500 stands for zero in the data rows.
Every row has a hidden score. How much higher is the second row's score than the first row's in each pair? 15 means about the same, 30 much higher and 0 much lower. The score is a weighted sum of the row's numbers plus the product of two more (or one squared), each taken from its middle value.
"599 434 525 585 715 581 608 494 375 416 427 535 503 380 536 492 495"
"381 523 564 517 518 587 526 613 433 538 501 549 514 437 485 474 558" -> 18
"585 399 444 623 439 434 705 430 425 405 299 493 343 467 527 358 609"
"432 534 592 500 421 398 459 387 623 640 474 549 635 512 489 444 454" -> 12
"649 349 413 489 631 534 664 478 374 327 360 538 324 407 451 395 623"
"311 399 698 478 586 762 371 708 439 679 651 606 562 468 425 634 579" -> 6
"494 495 451 589 404 482 569 489 457 509 435 421 386 494 389 495 513"
"556 557 434 352 391 344 423 427 636 547 484 444 504 559 500 635 388" -> 14
"582 524 484 401 614 411 502 496 536 513 479 450 559 564 489 640 495"
"328 548 496 400 366 508 261 645 576 661 771 499 776 497 617 616 316" -> 19
"581 486 459 570 452 413 565 458 531 450 419 523 561 453 488 451 465"
"532 592 399 237 484 436 378 412 726 506 614 525 760 545 497 654 330" -> 14
"480 542 673 491 641 541 442 503 482 400 442 468 625 458 586 465 526"
"542 244 589 535 539 478 585 500 342 654 523 688 567 388 638 469 390" -> 15
"612 492 454 151 542 376 438 502 649 444 460 517 569 475 574 733 414"
"640 507 323 570 381 230 647 304 674 292 327 420 386 624 453 403 514" -> 12
"368 450 547 479 340 515 438 484 552 619 647 577 567 471 519 496 332"
"712 453 437 351 500 436 471 474 543 615 444 733 617 556 552 725 639" -> 18
"614 602 532 601 508 522 599 489 433 394 388 364 257 502 413 467 706"
"402 542 514 524 429 467 532 554 483 441 535 413 410 454 442 387 413" -> 17
"637 447 262 512 384 475 632 475 596 502 491 505 386 612 456 461 473"
"451 522 559 541 395 521 497 584 518 558 425 498 468 513 497 441 538" -> 13
"533 498 522 539 481 487 521 453 481 569 505 555 526 537 352 500 497"
"421 482 579 512 516 552 426 663 396 566 576 565 566 414 540 477 475" -> 14
"259 316 840 481 678 588 476 533 268 687 535 747 649 425 761 425 445"
"481 578 495 293 490 662 340 566 557 611 642 589 675 494 590 706 510" -> 23
"512 542 502 277 469 610 287 444 695 644 738 409 530 637 320 704 369"
"501 514 416 670 440 396 650 368 564 377 366 398 330 561 454 254 497" -> 11
"635 384 446 532 663 444 570 629 331 497 451 667 457 417 554 516 560"
"595 472 477 709 482 630 606 487 457 613 450 506 398 508 350 518 768" -> 18
"462 481 410 378 491 422 470 417 580 509 493 596 605 507 508 491 440"
"413 614 543 450 447 428 378 442 533 425 534 329 627 521 612 367 375" -> 18
"706 424 480 377 664 465 589 463 514 550 492 563 545 545 419 573 540"
"535 493 236 393 251 291 495 394 704 564 489 484 692 609 564 461 354" -> 16
"529 431 617 704 643 479 716 344 510 430 341 462 419 485 438 352 598"
"454 462 293 439 232 345 491 346 745 552 611 455 417 648 418 432 200" -> 20
"430 622 452 491 567 659 451 651 413 431 533 355 393 528 469 511 631"
"590 495 447 623 557 565 579 535 384 460 420 550 407 376 433 460 537" -> 18
"441 525 621 695 539 426 661 376 475 507 257 424 436 449 434 328 576"
"369 475 566 476 430 563 484 491 637 556 546 426 442 622 378 435 558" -> 6
"498 449 467 430 460 402 529 313 699 596 482 532 602 642 396 447 476"
"493 476 462 493 434 451 516 466 647 402 458 377 483 568 461 401 451" -> 13
"736 527 308 500 464 315 647 332 590 405 337 343 358 582 393 601 510"
"367 494 563 616 446 534 546 523 505 482 552 462 489 564 510 337 347" -> 2
"415 538 529 331 378 446 421 550 580 577 644 537 810 415 542 610 338"
"655 392 392 612 560 248 792 362 453 382 209 613 505 464 744 316 551" -> 11
"601 509 401 513 594 498 457 452 531 505 495 522 492 516 469 684 497"
"606 329 507 671 678 568 638 625 224 371 333 503 322 354 505 466 662" -> 17
"544 534 174 614 212 342 562 384 587 399 466 194 375 687 528 278 342"
"401 524 634 379 549 508 399 501 605 636 517 574 721 529 494 612 602" -> 3
"396 505 726 794 558 748 517 428 394 791 507 676 428 480 395 409 763"
"565 558 344 483 312 375 552 436 612 479 426 415 376 677 426 439 431" -> 15
"503 419 516 332 594 509 380 533 558 581 596 640 765 465 546 713 540"
"603 447 568 618 541 633 545 504 458 552 457 483 400 517 343 456 767" -> 12
"517 591 503 502 400 437 471 384 595 529 559 341 462 630 350 526 438"
"455 632 593 413 616 487 363 445 556 552 512 405 648 473 426 679 517" -> 16
"738 506 398 549 653 502 628 494 358 260 332 411 183 476 448 499 777"
"779 569 158 637 472 422 662 435 461 379 359 248 197 559 376 536 649" -> 21
"444 574 564 541 475 616 476 633 433 443 608 438 574 482 611 440 414"
"463 566 564 388 407 643 224 371 764 752 823 325 415 731 70 765 418" -> 22
"580 566 380 558 343 404 569 387 518 418 436 321 429 567 335 399 449"
"747 425 394 593 644 536 623 529 383 438 393 507 439 477 406 575 772" -> 14
"373 457 546 461 458 451 451 578 433 670 566 614 684 401 596 538 292"
"437 470 543 427 479 553 467 583 617 564 569 491 460 613 454 592 607" -> 9
"434 567 513 451 457 557 358 525 578 600 721 371 486 524 341 576 419"
"590 474 479 435 602 486 608 559 391 385 401 522 383 429 576 508 486" -> 8
"291 546 546 378 460 440 436 560 512 537 608 503 657 535 568 485 361"
"496 522 518 583 496 524 589 604 353 436 387 515 415 365 492 428 599" -> 21
"464 433 408 563 389 399 519 598 453 605 552 561 583 496 519 428 416"
"514 536 332 369 348 385 536 575 518 413 462 502 532 551 621 471 313" -> 9
"610 464 436 597 583 417 734 433 306 282 314 513 314 411 697 318 490"
"453 472 605 544 522 496 545 420 553 450 436 558 500 517 409 410 475" -> 15
"443 439 666 319 592 732 186 579 535 799 790 532 586 535 314 792 537"
"383 652 647 384 483 500 301 419 582 556 660 181 542 558 444 660 368" -> 19
"377 485 549 437 393 541 394 625 430 588 585 585 672 479 632 559 511"
"594 562 355 486 302 362 497 282 701 462 352 239 444 634 447 484 456" -> 17
"644 598 455 400 645 483 567 438 475 314 368 506 506 431 668 531 536"
"414 589 769 586 622 596 444 493 489 479 555 430 598 489 450 438 589" -> 9
"698 560 388 585 422 486 636 457 610 562 462 606 395 523 310 795 646"
"314 460 700 566 444 623 363 630 406 599 593 546 623 482 608 448 508" -> 7
"323 622 624 395 568 499 363 510 488 438 553 441 588 422 602 583 454"
"478 602 545 339 499 532 341 480 602 434 506 361 587 553 478 631 534" -> 12
"376 488 579 458 487 397 448 423 611 617 568 577 680 570 406 446 416"
"672 450 417 422 687 395 502 510 450 508 426 643 569 353 609 619 529" -> 22
"380 482 616 471 482 427 518 493 604 600 547 554 635 520 408 500 456"
"608 369 490 411 590 353 550 519 499 452 426 611 596 460 696 482 404" -> 17
"403 468 496 420 362 499 286 629 590 741 731 516 731 576 539 606 406"
"399 541 507 362 444 496 360 569 530 531 632 526 607 541 554 583 414" -> 11
"455 431 486 324 371 477 409 498 561 566 609 524 543 580 576 526 424"
"569 345 466 655 570 560 580 505 312 543 486 608 360 410 424 438 575" -> 15
"503 322 481 468 537 520 544 687 329 563 583 665 560 350 699 533 385"
"344 548 427 383 326 496 309 531 626 573 765 413 561 587 596 495 300" -> 25
"613 348 494 593 627 481 591 524 327 452 449 614 443 382 481 498 652"
"506 530 417 366 485 461 468 493 588 482 472 534 564 553 609 680 451" -> 9
"672 302 386 644 434 579 654 585 510 728 416 709 407 570 300 593 598"
"312 434 676 601 542 524 440 535 470 644 549 695 664 515 483 428 464" -> 16
"397 495 699 513 603 634 453 515 505 648 534 594 529 453 476 555 643"
"337 568 602 519 382 507 448 449 597 578 545 418 544 523 443 484 434" -> 13
"481 523 571 350 448 585 282 524 611 713 642 525 615 563 439 717 461"
"618 491 423 493 630 288 619 478 385 326 393 630 628 400 781 358 424" -> 20
"472 499 462 422 652 428 476 457 487 482 533 469 548 455 485 565 390"
"450 569 588 507 643 538 556 564 362 342 424 436 453 438 478 407 571" -> 14
"518 509 413 513 440 468 520 346 684 478 509 405 354 628 363 524 587"
"516 601 440 337 563 432 461 536 377 249 471 462 507 412 759 433 467" -> 22
"545 579 393 372 409 408 400 468 522 495 469 405 564 568 444 717 449"
"553 485 455 869 338 573 578 535 301 534 515 471 331 521 564 333 474" -> 5
"386 666 621 391 561 617 301 462 610 508 654 410 613 593 495 545 500"
"748 562 315 532 459 468 630 473 451 275 349 325 289 485 599 469 622" -> 23
"230 550 684 489 417 571 295 687 452 656 643 541 729 390 617 542 288"
"474 660 481 460 529 489 441 420 470 185 524 288 489 485 613 341 418" -> 26
"543 415 458 465 478 509 534 582 489 528 477 629 572 459 500 462 476"
"454 578 518 559 459 484 457 382 597 474 539 331 528 589 332 428 453" -> 18
"616 460 362 481 426 578 445 447 600 502 653 564 440 572 443 623 451"
"391 579 530 330 486 575 303 512 563 477 629 438 666 544 570 575 483" -> 16
"620 373 429 640 601 458 739 419 364 369 389 473 338 448 470 398 608"
"468 373 659 520 906 710 544 622 130 525 437 632 337 333 558 512 717" -> 16
"435 479 580 491 631 581 471 559 492 516 547 527 510 504 459 550 676"
"416 470 571 464 453 563 380 603 468 562 591 590 617 493 585 473 480" -> 17
"516 570 252 414 408 387 448 372 660 284 541 125 481 599 529 409 269"
"452 551 401 416 334 376 478 445 652 386 512 382 521 631 463 455 372" -> 5
"548 383 539 697 512 546 626 497 324 478 352 587 359 411 545 361 618"
"513 408 650 686 685 553 630 468 353 497 358 438 313 409 360 378 730" -> 15
"445 562 479 459 339 466 401 460 620 519 562 316 485 582 486 521 387"
"469 605 507 633 473 506 597 434 528 468 362 317 281 511 386 380 655" -> 13
"627 291 399 625 372 578 704 665 504 630 464 697 375 587 371 598 649"
"328 499 651 685 427 653 482 603 496 660 551 606 560 530 469 454 530" -> 13
"382 479 754 553 855 751 443 738 110 585 499 665 442 325 583 514 618"
"646 587 301 417 545 392 565 453 514 207 404 508 463 401 668 436 367" -> 21
"568 423 499 409 358 680 391 571 543 610 691 635 533 536 402 642 580"
"580 515 319 457 502 447 547 490 509 458 490 456 490 525 523 435 374" -> 9
"594 544 418 347 567 376 499 513 476 453 484 502 619 517 618 651 386"
"621 402 268 551 332 594 586 575 549 556 601 498 403 599 470 511 459" -> 8
"703 468 418 595 518 440 600 494 392 446 393 647 480 407 520 521 596"
"557 485 658 577 637 470 672 465 448 353 281 445 448 447 484 414 640" -> 8
"561 478 303 464 273 368 531 382 739 473 487 384 410 647 452 510 457"
"557 619 530 581 591 514 577 524 373 357 405 341 409 509 476 387 617" -> 17
"269 562 437 465 290 367 468 487 613 387 519 308 516 593 553 335 247"
"332 654 459 309 453 415 383 560 634 448 539 483 684 478 598 628 274" -> 14
"405 678 526 457 491 529 518 492 564 401 499 371 535 518 519 367 407"
"504 613 414 225 459 450 328 394 672 498 473 590 706 488 656 556 418" -> 27
"440 594 529 330 476 510 347 557 575 512 588 480 633 557 552 649 459"
"602 571 444 332 619 520 451 439 592 496 472 517 530 476 440 649 529" -> 23
"656 496 354 557 465 472 581 522 446 462 419 454 378 454 447 529 588"
"542 535 555 519 564 529 527 548 450 412 484 514 506 418 569 400 473" -> 10
"424 476 465 488 480 553 369 561 581 557 658 457 488 551 486 528 428"
"641 463 663 672 943 518 802 329 77 201 74 621 56 445 476 243 803" -> 24
"690 392 440 408 790 578 509 636 359 370 454 644 538 395 592 561 603"
"477 544 278 266 336 348 373 554 547 477 588 550 777 415 695 554 285" -> 20
"358 552 270 214 319 222 428 451 711 435 525 568 762 529 732 437 242"
"389 408 777 684 640 518 578 468 365 571 348 624 466 427 521 414 601" -> 13
"367 581 696 537 568 547 405 568 386 360 479 369 488 486 613 436 568"
"626 430 549 631 619 435 675 387 392 442 351 614 398 485 527 436 625" -> 23
"504 310 506 646 513 508 627 511 241 508 386 633 524 195 712 433 412"
"533 531 355 512 382 461 539 487 573 526 476 499 508 559 576 431 409" -> 11
"373 478 585 495 444 553 485 500 561 497 533 532 587 538 524 473 459"
"655 517 468 710 707 346 852 298 442 140 179 396 100 473 479 189 803" -> 13
"603 558 383 272 336 645 183 587 741 756 793 523 584 673 320 830 395"
"452 429 563 592 762 339 702 342 394 408 187 587 407 348 714 216 574" -> 17
"641 347 453 563 592 485 618 569 302 513 439 639 395 369 538 460 572"
"688 565 254 421 399 470 459 480 524 424 485 431 357 603 499 607 612" -> 15
"521 387 600 741 597 482 617 444 448 590 416 555 428 465 388 439 607"
"422 495 487 463 502 511 480 469 604 488 520 475 575 603 481 450 396" -> 10
"342 409 780 513 847 699 482 700 79 532 516 695 479 331 539 509 593"
"406 620 896 654 648 684 478 519 338 480 513 409 437 509 382 403 634" -> 12
"702 406 426 517 773 445 693 409 466 368 322 547 339 411 508 540 698"
"595 448 278 521 378 425 558 422 530 502 514 412 379 548 464 545 461" -> 14
"571 417 447 581 468 552 558 516 551 606 436 519 437 602 390 507 680"
"643 520 541 675 520 582 592 479 502 648 466 537 416 561 202 586 796" -> 20
"554 575 425 495 424 373 493 318 636 477 451 357 505 574 345 500 464"
"477 644 431 376 335 425 258 443 767 628 691 321 618 635 486 686 261" -> 15
"472 540 637 551 580 518 524 464 511 408 467 458 550 491 471 433 524"
"415 609 586 457 406 590 418 709 382 436 480 428 448 486 586 487 601" -> 11
"572 350 355 610 305 436 566 448 548 675 463 649 528 578 448 399 404"
"643 481 359 367 466 433 546 582 402 294 401 541 467 433 656 545 446" -> 23
"670 411 471 494 730 508 581 508 389 491 452 744 552 377 499 652 669"
"723 450 372 475 568 470 640 399 560 521 358 576 333 578 393 578 728" -> 8
"586 442 431 439 490 424 532 520 500 606 448 613 571 516 473 576 477"
"696 338 462 583 538 490 711 540 387 611 454 689 457 537 369 605 617" -> 13
"516 602 375 462 298 439 364 363 625 458 552 324 513 594 513 606 439"
"313 541 550 623 403 527 498 377 508 510 524 382 520 575 537 283 423" -> 4
"419 570 512 585 527 535 597 564 365 348 423 414 380 391 552 365 438"
"494 534 480 406 515 577 479 544 455 461 552 552 582 529 538 547 598" -> 20
"290 588 766 409 464 579 372 463 671 613 704 543 676 493 518 574 394"
"573 448 419 479 488 479 571 570 509 543 476 566 518 514 456 485 540" -> 18
"480 478 373 403 434 465 527 637 544 414 508 632 533 467 530 508 367"
"539 489 522 701 499 551 650 369 379 480 452 494 467 498 469 335 502" -> 7
"368 542 661 342 459 721 247 649 491 708 803 518 647 463 455 700 367"
"440 457 666 436 534 634 365 543 455 604 695 610 590 489 475 638 569" -> 19
"444 531 703 686 642 654 502 547 405 490 431 501 420 489 446 423 727"
"696 431 458 585 610 502 596 461 402 486 401 523 377 447 337 596 645" -> 26
"295 486 620 628 487 673 416 621 446 624 674 489 583 491 461 471 453"
"515 335 541 624 670 602 592 582 306 535 538 701 478 315 558 428 563" -> 21
"514 472 484 616 484 377 650 570 399 330 392 472 430 371 560 433 456"
"477 416 493 404 489 350 517 549 570 641 525 592 783 463 601 551 397" -> 14
"453 622 393 441 563 703 393 709 400 426 548 383 327 496 501 724 583"
"426 535 688 544 676 488 486 510 377 405 405 475 514 444 507 548 638" -> 13
"423 581 415 415 398 351 425 394 654 417 528 341 573 567 545 499 371"
"471 563 481 511 496 648 449 523 553 476 560 371 366 519 357 594 592" -> 15
"512 608 551 503 452 478 560 352 666 428 354 341 434 523 429 420 508"
"512 491 506 507 409 499 536 519 590 535 430 560 469 539 531 486 530" -> 9
"408 418 462 516 381 496 420 551 569 596 658 533 585 557 485 454 449"
"407 446 546 411 542 726 281 628 512 683 672 484 492 573 373 684 587" -> 10
"557 687 335 544 365 354 529 358 667 332 402 265 577 575 547 315 383"
"610 548 156 560 154 368 584 349 790 409 448 221 291 638 348 487 375" -> 16
"443 486 524 330 498 476 452 518 531 523 586 585 621 493 471 639 411"
"316 532 533 359 422 430 423 554 530 497 538 520 717 453 584 503 373" -> 15
"435 507 435 509 434 506 508 647 456 483 475 501 520 510 508 474 478"
"452 379 554 760 401 684 612 587 343 678 562 579 418 545 455 463 604" -> 7
"603 445 509 405 557 566 417 614 433 681 558 690 542 456 453 687 595"
"555 464 703 620 493 584 467 528 406 607 456 639 554 420 459 549 675" -> 16
"424 575 552 490 278 525 471 417 668 546 494 431 499 644 505 418 494"
"403 496 501 618 407 424 547 449 595 491 531 377 353 657 350 353 453" -> 17
"473 474 576 554 446 595 521 473 554 584 528 588 531 540 452 524 637"
"617 527 490 253 726 524 401 565 517 567 483 649 684 460 548 728 602" -> 18
"409 641 582 430 453 606 359 528 524 383 681 355 480 578 504 662 437"
"612 639 445 619 489 622 476 322 659 558 560 320 224 757 103 518 764" -> 14
"536 387 409 696 468 349 665 371 376 548 521 524 509 376 618 361 190"
"576 432 285 498 464 443 596 492 507 452 426 576 471 504 558 401 398" -> 27
"593 400 460 596 527 505 543 458 549 612 435 601 476 532 344 494 609"
"468 372 492 384 527 405 452 446 591 622 547 646 677 549 510 595 449" -> 14
"523 479 443 331 410 449 429 416 599 571 591 522 709 551 557 678 307"
"540 527 401 477 454 454 483 500 558 561 537 460 531 576 515 552 475" -> 17
"486 690 593 509 636 419 415 279 476 293 479 102 392 458 458 406 520"
"443 481 556 487 531 548 460 476 569 656 500 643 571 501 391 582 655" -> 10
"435 627 458 439 434 519 423 501 520 362 535 285 440 573 492 541 483"
"533 353 455 505 430 337 601 354 601 629 495 611 545 569 343 509 442" -> 16
"421 519 488 416 493 627 392 615 564 488 654 498 561 510 622 553 361"
"377 549 527 524 510 427 504 480 566 474 518 428 521 419 439 367 292" -> 21
"452 517 496 648 432 555 571 573 413 446 416 626 382 414 598 399 484"
"258 538 772 334 513 651 192 664 617 873 771 655 779 601 418 700 403" -> 8
"508 530 587 633 631 575 593 547 391 432 381 443 399 458 466 346 699"
"459 531 367 370 390 575 401 559 577 450 612 462 569 515 479 499 367" -> 15
"572 304 484 512 632 411 639 533 443 430 445 522 445 470 508 460 505"
"523 494 512 523 453 516 604 416 579 464 379 491 449 534 466 428 656" -> 17
"713 499 440 491 555 451 545 551 268 484 407 495 399 403 487 588 533"
"313 648 597 459 436 541 419 503 556 402 522 375 473 521 457 564 504" -> 7
"509 465 596 570 595 642 469 479 521 622 570 472 465 538 365 535 609"
"603 342 573 689 576 497 635 519 243 385 368 505 333 396 549 391 589" -> 20
"442 468 662 739 553 598 536 599 250 531 518 500 483 315 487 387 543"
"807 493 290 609 660 423 665 371 453 426 385 558 372 497 474 574 637" -> 16
"518 649 460 359 650 444 397 567 464 382 493 436 553 462 651 499 406"
"582 521 530 605 695 378 681 375 368 330 260 494 460 426 560 356 563" -> 17
"403 467 503 427 400 568 275 561 621 659 686 455 518 621 375 612 493"
"397 531 590 657 409 455 569 449 383 521 479 463 503 415 563 349 334" -> 14
"461 612 540 438 467 558 376 433 626 492 577 336 384 603 367 636 516"
"524 372 690 735 446 624 573 517 323 724 523 640 436 538 438 432 772" -> 18
"436 533 367 490 394 450 486 568 582 456 539 425 355 551 492 477 475"
"492 505 526 562 465 596 526 504 439 626 570 587 508 531 374 585 553" -> 15
"506 501 576 445 659 604 460 617 391 470 566 637 542 359 526 546 580"
"409 613 605 496 483 525 378 450 646 537 503 306 566 558 495 507 527" -> 8
"548 460 505 493 501 555 498 604 380 435 545 572 494 443 567 531 517"
"641 278 350 592 453 425 631 509 439 590 414 642 400 456 464 642 502" -> 15
"513 560 542 457 563 483 484 504 407 430 449 469 416 421 477 560 499"
"347 726 578 257 435 310 352 364 721 547 524 344 686 554 541 535 410" -> 10
"423 465 608 511 552 753 426 655 406 630 565 764 512 461 600 465 631"
"599 511 365 185 499 481 355 625 584 485 565 546 621 486 583 803 470" -> 21
"423 491 505 683 359 650 471 596 393 573 589 488 493 444 540 406 488"
"336 474 554 470 395 535 253 564 534 688 811 589 750 504 575 597 266" -> 21
"499 571 507 584 673 414 615 472 297 265 239 377 341 433 530 293 530"
"360 435 653 474 490 564 493 560 434 522 533 597 603 495 602 410 533" -> 11
"498 402 379 519 420 508 465 507 635 553 604 455 354 609 416 506 463"
"619 424 537 590 649 498 643 490 374 426 329 550 335 372 457 487 585" -> 20
"683 488 323 669 559 234 796 289 417 317 284 553 250 496 585 321 560"
"739 460 440 424 392 639 555 715 511 734 470 923 504 494 496 999 719" -> 20
"623 678 385 381 385 458 425 367 735 426 503 287 478 597 457 652 545"
"457 510 565 445 570 545 370 653 522 580 560 653 629 529 508 602 547" -> 3
"485 606 491 530 528 409 640 479 437 304 318 289 356 451 514 304 517"
"583 355 494 682 599 474 653 449 384 488 283 578 492 406 562 320 580" -> 15
"367 550 547 494 509 546 431 462 608 424 575 300 525 595 523 372 477"
"516 384 444 553 345 630 499 601 509 640 577 570 408 538 339 628 642" -> 18
"590 426 455 577 511 516 581 475 544 540 474 556 478 514 380 515 651"
"470 622 556 478 489 599 461 431 581 395 504 418 485 602 522 516 572" -> 11
"588 351 423 582 594 354 735 444 434 259 307 630 366 401 636 378 560"
"685 381 342 543 541 399 633 454 460 507 416 596 466 481 434 403 542" -> 19
"386 519 454 578 413 424 545 436 576 499 471 361 416 574 358 402 473"
"550 496 500 566 549 508 530 509 488 521 413 509 400 427 460 507 624" -> 18
"524 486 604 580 749 545 657 586 282 295 284 410 341 397 488 456 738"
"498 357 400 742 362 482 649 375 477 622 444 596 364 613 475 324 555" -> 7
"446 592 538 450 429 463 490 442 629 522 481 452 647 585 483 514 444"
"396 577 635 488 520 620 497 471 614 529 480 508 490 547 375 530 705" -> 19
"372 411 453 525 332 498 363 469 621 737 667 619 753 533 675 441 325"
"581 491 363 348 535 561 375 561 519 565 589 556 593 445 543 649 511" -> 25
"642 314 491 681 703 462 816 432 229 279 201 590 320 396 672 256 718"
"768 451 161 469 584 392 611 526 403 438 431 521 395 456 471 622 550" -> 17
"377 460 565 486 459 580 321 442 569 733 733 592 691 585 449 544 394"
"473 458 621 488 514 522 529 491 516 538 481 589 526 507 514 538 478" -> 15
"537 530 433 512 496 363 664 469 496 273 322 399 341 472 566 356 506"
"477 497 622 578 557 569 594 636 320 483 384 562 418 342 580 412 567" -> 15
"572 364 668 750 559 541 643 449 346 614 505 603 374 403 483 479 508"
"594 471 311 399 431 586 391 535 420 483 702 427 455 504 549 658 462" -> 25
"564 627 470 217 490 500 312 562 694 551 541 613 632 490 524 792 479"
"583 466 453 336 668 462 490 587 443 383 511 583 605 478 674 670 477" -> 15
"515 451 536 381 512 430 467 634 440 546 490 640 617 413 631 591 448"
"598 463 544 550 722 362 654 497 369 335 351 541 487 360 620 421 597" -> 17
